(in the rows, 128 means zero)
Which row each row swaps with, under one turn or mirror:
The rows were stretched afterwards, more along some directions than others.
J579: [147 132 173 146 144 155 122 125 156 153 147 141 116 120 130 124]
J965: [153 134 168 156 136 163 120 156 149 181 131 145 130 129 128 147]
J741: [142 117 168 138 138 124 125 132 183 134 158 161 122 147 149 122]
J376: [143 113 179 157 139 140 120 114 158 118 141 147 110 155 189 115]
J363: [153 119 142 148 140 160 141 135 127 131 126 150 125 139 182 134]
J302: [134 122 169 147 149 135 126 138 168 125 144 152 112 135 175 120]
J474: [146 127 160 145 125 174 128 150 132 159 134 144 117 123 155 144]
J135: [155 130 168 165 149 156 112 120 135 139 132 139 125 124 152 121]
J245: [141 136 147 151 144 146 116 128 161 140 134 145 136 131 115 134]
J306: [152 131 141 137 159 149 134 147 156 144 150 149 136 127 119 144]
J355: [140 127 164 134 155 144 117 123 157 137 146 135 118 120 131 119]
J722: [142 127 143 137 147 153 127 124 120 145 117 131 120 107 143 127]
J156: [147 137 137 148 137 155 137 145 133 148 140 146 125 141 151 149]
J412: [157 145 145 146 139 160 115 144 157 170 133 132 137 128 112 140]
J718: [155 129 171 151 134 139 126 137 158 146 150 166 134 162 147 142]
J55: [135 124 170 153 142 146 140 129 143 120 148 166 119 149 181 127]
J269: [143 120 159 157 115 154 116 149 163 172 157 151 142 145 125 153]
J104: [141 138 166 147 154 153 117 146 144 166 129 137 121 116 129 130]
J78: [151 131 163 171 131 167 136 136 158 159 151 151 136 157 179 147]
J24: [143 132 182 143 128 149 112 145 159 167 154 153 126 145 126 141]
J628: [138 146 150 134 148 139 127 146 176 147 145 166 133 143 120 139]
J851: [149 131 137 146 137 146 129 120 137 140 127 128 129 148 146 139]
J282: [147 128 160 156 141 145 132 117 167 119 155 147 136 152 158 127]
J495: [156 129 161 156 135 176 129 141 137 151 135 145 116 127 150 137]
J657: [152 111 176 165 134 156 113 148 154 165 153 173 131 150 164 136]
J420: [161 127 184 161 147 163 112 134 147 148 139 160 110 134 160 131]
J205: [131 128 150 144 130 144 141 145 153 151 142 149 144 145 155 145]
J745: [155 115 187 165 134 162 125 141 171 160 169 173 129 163 162 135]
J468: [146 129 166 166 131 147 132 127 160 145 164 158 134 160 144 145]
J622: [136 123 184 166 117 160 115 144 145 173 143 149 132 142 161 136]
J112: [144 129 191 158 128 149 121 160 182 147 171 178 131 162 138 145]
J469: [146 140 161 142 143 143 124 130 177 146 141 154 132 144 101 142]
J163: [159 130 154 153 120 160 114 145 136 171 130 139 141 133 138 145]
J681: [152 143 158 135 154 136 131 124 159 122 130 159 105 140 150 121]
J260: [150 133 183 149 122 157 117 148 159 187 152 153 128 137 122 145]
J320: [127 120 151 162 140 154 133 123 140 131 148 147 146 152 178 128]
J153: [142 117 155 166 125 150 137 130 152 145 136 132 129 149 173 146]
J366: [143 118 172 149 156 133 110 129 163 140 151 159 115 129 132 116]
J855: [132 121 158 147 122 159 127 124 139 141 145 146 136 151 153 133]
J329: [142 125 177 160 151 155 129 140 167 142 161 180 124 150 175 135]
J346: [142 118 152 135 147 130 120 130 166 131 161 160 129 144 146 119]
J790: [126 115 179 142 152 132 114 122 153 143 132 150 129 135 148 122]
J220: [151 122 154 151 136 142 136 125 141 124 138 148 105 152 172 122]
J267: [131 126 177 158 138 131 114 130 176 140 159 163 138 154 135 141]
J370: [126 120 163 132 141 127 124 131 148 125 126 164 127 144 160 130]
J591: [141 134 167 171 132 155 130 138 150 145 132 151 139 156 159 143]

Swapped with J657: J245
Swapped with J302: J156
Swapped with J366: J269

